In the data rows, the value 128 means zero.
Some points, one per row:
122,109,144,130,173,099,100,140,132,113,102,147,150,124,124,141,099,080,130,142,125,118,105,149,137
123,116,168,101,144,088,106,128,108,083,111,138,131,145,118,125,113,108,112,128,157,137,113,147,132
113,110,185,110,148,129,111,132,121,094,116,132,116,126,120,112,101,091,131,141,162,110,132,133,099
121,134,124,150,121,107,144,143,088,127,097,157,082,176,070,173,121,140,141,083,139,150,106,111,166
098,103,181,111,168,108,124,158,113,099,065,152,112,164,088,158,096,107,108,132,182,157,094,152,140
125,131,145,131,121,132,141,132,132,135,115,126,108,134,113,132,133,136,130,122,144,133,124,129,125
141,142,073,185,130,110,145,151,131,171,121,132,121,146,083,168,128,147,151,121,114,134,103,111,173
132,154,113,142,092,126,149,126,102,144,127,135,084,157,089,144,145,172,140,080,134,138,131,098,146
112,105,155,122,161,103,113,138,106,100,083,166,126,140,110,160,098,071,128,114,125,135,107,150,141
152,130,150,124,111,126,141,117,159,123,154,095,144,103,163,110,138,119,114,165,132,123,126,157,115
125,110,167,105,161,107,099,129,141,107,099,137,152,110,148,121,109,086,117,142,129,120,109,162,115
136,108,139,132,176,078,088,146,139,101,122,125,172,118,134,123,096,086,121,171,137,119,095,158,138
103,092,177,085,181,118,093,133,128,084,101,142,160,120,150,115,098,071,105,159,147,125,121,160,109
140,144,110,115,098,126,119,104,110,116,161,126,125,122,148,107,145,150,130,104,109,122,149,113,120
145,141,125,137,108,136,138,123,151,150,132,115,125,106,145,124,139,142,134,127,113,122,126,136,117
112,110,149,089,169,089,075,120,102,085,093,172,149,125,137,127,105,080,124,100,110,123,116,147,128
138,146,080,164,113,121,151,138,121,161,123,135,116,149,097,158,142,156,139,104,112,146,120,110,167
118,128,130,139,135,113,125,138,097,126,088,168,096,155,087,165,113,118,143,081,122,137,113,117,149
106,123,135,125,141,124,122,132,093,126,076,180,099,151,095,163,113,107,143,071,111,135,118,119,141
118,113,182,123,147,122,141,145,139,122,074,139,112,134,115,156,109,097,119,135,152,145,100,163,126
118,116,190,120,132,146,145,139,142,122,100,119,105,126,119,130,115,108,123,144,166,128,123,146,105
104,118,159,107,133,137,134,131,108,111,095,148,104,149,108,140,120,122,120,109,151,146,128,130,126
138,078,219,078,169,115,106,129,192,051,177,049,213,083,211,056,106,071,064,255,205,124,128,212,077
132,109,146,142,153,105,117,143,131,104,136,118,139,132,117,130,102,095,129,168,154,120,116,138,131
101,101,160,097,150,128,131,137,112,090,111,130,134,155,121,129,116,114,096,153,172,156,126,146,130
097,132,151,081,108,192,134,105,121,137,115,140,103,113,157,098,148,145,128,085,118,122,171,109,078
116,109,180,098,161,092,104,135,123,096,072,156,134,130,129,143,106,085,112,122,139,141,096,171,130
118,103,171,074,155,113,091,112,119,071,126,136,159,116,167,102,113,087,104,145,138,126,134,160,105
116,096,194,092,168,085,099,132,109,060,098,145,142,139,130,130,093,071,103,149,164,138,106,171,127
162,174,026,182,081,149,144,115,141,204,179,114,127,106,132,124,166,190,165,093,059,104,149,075,144
161,177,033,195,073,142,155,121,128,198,181,112,103,128,102,136,162,198,173,089,081,108,148,062,152
133,116,161,110,144,108,102,120,131,102,115,142,145,105,154,123,110,080,127,129,113,112,120,154,114
145,147,110,172,113,097,149,145,115,146,116,134,096,162,072,164,128,152,144,103,140,142,101,115,169
105,101,160,108,164,124,113,138,120,099,107,141,139,139,123,131,105,091,116,145,148,131,122,143,126
15 more points follow, each with its number after it:
158,148,067,183,107,186,162,139,215,212,200,045,162,072,165,088,153,181,145,210,117,095,145,106,101 0
101,112,154,109,151,156,128,138,136,127,109,125,128,128,125,119,119,123,121,145,156,128,135,130,104 1
147,174,045,131,062,158,134,084,102,167,177,143,112,112,155,114,179,184,156,047,043,111,177,073,129 2
159,144,111,171,119,093,134,141,143,150,135,113,125,129,107,144,127,141,141,137,129,125,098,132,153 3
099,131,125,097,116,196,131,110,125,147,132,135,115,109,152,101,145,141,136,101,107,110,174,097,083 4
130,114,172,125,144,109,124,138,133,109,107,127,125,125,123,134,107,094,123,146,152,125,108,152,122 5
132,166,066,186,076,138,180,138,088,179,118,151,057,180,052,188,151,194,157,054,117,155,126,073,184 6
106,085,189,084,171,128,103,130,130,064,129,121,162,123,154,101,099,069,097,187,169,126,135,162,101 7
142,108,148,106,144,095,100,120,125,066,178,101,169,121,161,091,116,099,105,184,153,122,134,152,121 8
118,130,128,136,115,177,169,134,158,170,117,115,117,115,137,135,145,141,127,139,126,135,136,132,114 9
139,136,169,121,100,126,139,119,127,113,130,119,100,126,127,121,130,133,127,120,148,127,130,136,114 10
165,164,004,185,096,132,130,116,136,188,202,111,156,111,141,125,162,181,158,119,054,108,149,079,161 11
141,164,052,148,079,191,169,111,159,210,154,111,127,098,157,123,180,191,140,106,068,127,158,099,123 12
134,122,108,118,145,092,095,119,107,099,140,143,159,131,138,126,121,107,122,127,109,127,124,132,149 13
115,097,176,102,171,118,114,141,153,107,090,128,156,112,151,129,107,082,104,168,145,136,102,179,114 14
Which two of these numbered points are nearest to each point below, looking only along the 8 directions in which the first points spread most? Their numbers follow each, nearest first.
153,177,035,151,059,141,147,100,105,172,184,123,110,135,128,124,181,208,148,068,072,129,159,074,151 > 2 11
170,171,000,205,090,135,140,122,142,200,211,100,145,118,123,123,163,195,167,125,066,101,148,061,163 > 11 12
162,140,124,167,119,079,130,134,133,132,129,125,126,128,111,148,123,118,141,128,119,126,096,142,158 > 3 13
098,119,129,122,141,148,145,147,117,135,097,138,111,160,099,149,124,142,118,126,156,154,124,121,139 > 1 10
111,106,170,116,149,143,129,139,143,114,109,124,127,120,133,125,108,101,119,159,155,126,125,149,105 > 1 5
126,132,102,102,117,147,112,102,120,122,160,127,146,112,163,097,147,139,124,116,099,118,163,113,111 > 4 13
129,117,167,105,140,100,112,126,125,095,110,135,137,127,136,129,117,099,112,135,140,134,111,161,127 > 5 14
113,129,113,160,124,193,178,152,167,190,123,100,109,129,109,137,139,156,137,159,146,129,136,107,116 > 9 1
Here are 15 other points, each followed by its number:
140,161,053,135,083,139,133,101,104,154,163,140,122,132,135,126,167,180,141,072,074,132,155,088,148 0
141,130,082,139,142,094,109,133,123,122,154,121,165,138,129,128,128,140,119,149,124,135,118,126,159 1
136,160,064,126,078,177,146,100,136,178,172,115,127,105,162,105,174,188,138,096,077,118,169,091,112 2
121,132,115,134,118,174,168,137,166,175,113,109,128,121,138,137,151,154,117,145,125,146,126,136,123 3
131,161,075,146,097,140,137,116,111,175,119,154,099,132,111,146,154,170,157,052,076,125,136,091,142 4
123,092,203,093,158,105,102,126,122,052,141,114,153,125,149,098,097,066,101,186,178,120,129,164,107 5
146,151,124,136,084,132,148,115,125,138,147,120,104,127,128,126,150,158,131,105,122,131,139,120,128 6
121,114,150,102,156,112,100,127,134,106,114,134,153,114,149,114,115,101,116,141,129,122,118,151,117 7
131,122,153,159,147,114,150,159,157,147,088,119,121,134,099,162,110,115,127,158,156,140,087,154,144 8
116,114,144,131,164,102,111,143,118,118,085,160,129,138,106,155,100,088,133,119,126,129,103,141,143 9
150,130,134,127,116,112,134,125,149,118,154,093,148,121,149,110,137,142,107,165,146,138,122,151,129 10
135,172,051,211,069,144,192,143,086,194,124,151,043,190,031,197,149,202,173,045,113,150,130,053,191 11
116,129,149,114,130,128,121,119,106,124,088,168,102,130,117,145,121,104,139,076,107,123,127,127,124 12
103,110,137,098,138,143,119,124,103,091,142,131,131,148,126,111,124,124,112,137,155,137,151,118,120 13
095,109,166,098,158,118,126,146,104,106,060,160,113,163,099,152,112,116,108,107,161,162,103,149,140 14
Which two of these numbered points are nearest to each point below, looking only along the 8 directions in which the first points spread most? Their numbers follow each, nearest first.
117,147,079,123,121,128,125,126,101,152,104,159,118,150,110,148,148,167,130,071,100,148,127,105,152 > 4 0
118,129,143,129,126,136,121,125,104,124,116,153,098,131,110,135,115,113,150,094,123,110,139,107,116 > 12 9
132,116,136,142,157,104,118,139,134,124,110,138,143,127,120,145,108,095,130,144,124,124,107,143,141 > 9 7
119,129,107,142,117,209,151,126,165,173,170,092,132,095,153,096,142,146,146,163,122,095,174,093,085 > 3 2
108,072,215,075,189,114,092,130,137,048,123,119,174,113,165,098,087,042,093,204,177,120,126,184,093 > 5 7
116,089,191,093,168,110,097,129,126,061,134,120,159,125,150,099,096,069,103,180,171,120,132,160,106 > 5 7
114,130,141,116,116,139,138,123,101,118,113,144,100,152,108,137,134,137,126,096,137,142,137,116,131 > 12 13
113,115,151,104,145,092,113,133,095,083,106,144,124,161,108,137,114,121,110,119,160,151,110,140,145 > 14 9
